In the rows, 128 means zero.
Each path is a new rotation, seen through one point. The rows after it are directions, each followed by how far the rotation turns it, in degrees per step (0 if it stays put).
Each turn is a multiple of 5 degrees from 10 to 175, or 0.
Each row of a path follows its step; steps can be skipped.
Rotation 1:
step 0: [126 142 124 124 144 115 130 127 125 129 124 126 129 123 118 118 140 117
 123 128 124 125 127 127 139 134 144 132 140 118 129 129 104 127 125]
step 1: [129 128 121 128 119 128 120 112 137 124 113 124 144 141 121 131 128 129
 142 139 128 112 143 133 119 129 130 129 127 133 132 130 122 118 118]
step 2: [139 128 129 131 129 141 117 130 143 125 130 119 124 126 131 130 116 139
 126 130 127 130 128 126 137 110 128 115 140 121 115 117 143 122 117]
step 3: [133 139 129 131 139 109 128 149 129 121 120 115 128 119 131 109 135 124
 131 118 126 124 117 129 125 130 137 122 128 123 130 118 130 136 133]
step 4: [113 123 125 139 127 132 120 124 128 125 109 141 136 138 113 126 127 125
 137 131 141 117 124 135 128 138 129 119 113 129 136 122 125 140 128]
step 5: [138 132 126 122 135 137 131 124 134 144 118 143 121 132 116 138 119 137
 115 133 128 123 118 136 138 111 131 126 136 127 116 131 127 130 119]
step 6: [148 133 127 117 132 118 140 148 135 134 117 120 142 123 128 119 128 123
 130 123 116 131 144 132 130 124 130 129 132 122 136 135 126 132 124]
step 7: [128 128 110 132 125 127 112 131 131 127 131 123 137 142 117 130 121 136
 141 127 139 133 137 118 133 140 118 117 119 117 142 127 131 128 131]
step 8: [122 122 120 133 138 121 118 124 119 128 125 128 108 143 119 130 127 140
 124 117 129 134 120 140 125 117 131 123 148 123 117 127 133 126 127]
step 9: [130 116 134 118 123 116 144 126 135 125 109 129 124 115 129 124 138 123
 141 123 124 137 124 136 122 117 136 118 131 128 143 126 122 134 123]
step 10: [141 121 115 130 119 121 128 121 138 133 126 135 132 120 128 131 118 131
 140 146 147 131 128 130 136 136 119 128 113 120 125 123 135 137 132]
Directions:
[131 123 130 129 129 129 121 125 126 132 131 129 133 128 123 129 128 129
 133 127 131 127 127 127 126 130 124 131 129 132 126 126 130 130 126] : 120
[132 126 125 129 127 125 126 131 128 128 127 125 129 131 128 128 127 128
 128 132 131 125 126 132 129 127 129 123 132 123 129 127 123 133 121] : 0
Rotation 2:
step 0: [128 120 126 132 133 128 128 122 119 122 128 147 116 128 114 136 117 136
 141 122 121 143 115 132 122 124 142 120 133 118 129 125 136 136 115]
step 1: [131 123 131 121 126 119 126 125 136 140 148 128 107 130 126 142 138 120
 122 133 132 131 134 124 133 131 124 122 134 114 116 132 115 139 132]
step 2: [114 122 117 113 131 120 121 122 126 123 118 119 133 129 136 133 135 105
 132 127 131 131 127 124 132 131 131 131 132 151 119 138 125 123 127]
step 3: [133 140 121 129 125 128 126 139 115 126 123 122 121 136 138 136 120 143
 142 129 120 131 127 121 134 140 132 147 122 142 130 117 137 140 129]
step 4: [134 122 145 137 130 145 136 112 129 139 122 121 119 132 131 137 131 133
 127 122 112 112 123 136 127 131 121 142 133 121 133 132 118 123 132]
step 5: [117 124 125 126 130 135 130 110 135 120 128 126 136 120 120 107 127 129
 133 138 124 121 123 113 119 143 124 119 122 125 115 134 124 128 141]
step 6: [134 122 126 128 117 127 124 129 111 136 134 138 139 120 123 134 129 133
 132 127 129 122 120 125 133 135 150 106 130 134 130 121 145 131 130]
step 7: [124 127 121 134 152 117 120 117 133 131 144 135 120 122 135 137 135 133
 121 123 120 127 136 137 140 121 139 131 132 119 134 120 123 136 125]
step 8: [114 130 128 117 124 132 119 122 124 130 127 128 121 114 133 133 137 121
 128 140 127 159 127 136 125 133 121 134 124 125 126 137 118 118 133]
step 9: [137 134 133 104 132 115 126 132 125 139 122 114 143 128 131 137 129 134
 135 130 133 128 118 121 125 135 113 130 126 142 134 125 130 141 128]
step 10: [131 124 133 134 140 130 143 120 116 125 122 127 130 135 127 126 131 145
 116 115 122 125 127 134 135 124 124 147 141 138 117 130 144 126 134]
Directions:
[129 132 128 128 127 131 130 128 127 128 124 126 130 129 129 121 127 131
 128 125 127 125 125 130 129 134 129 126 135 122 127 132 129 130 126] : 60
[129 124 132 131 128 129 130 122 122 127 127 127 132 130 123 128 123 131
 127 126 130 128 129 122 127 127 124 128 127 126 127 127 127 128 128] : 65
[126 131 125 129 130 129 133 123 126 122 126 127 127 126 128 127 131 125
 131 132 127 127 131 129 134 124 125 126 126 127 127 133 130 125 128] : 125
[130 125 126 126 136 125 129 128 130 124 129 128 129 128 129 125 127 132
 129 132 127 127 126 125 124 127 132 131 127 128 128 130 124 128 121] : 155
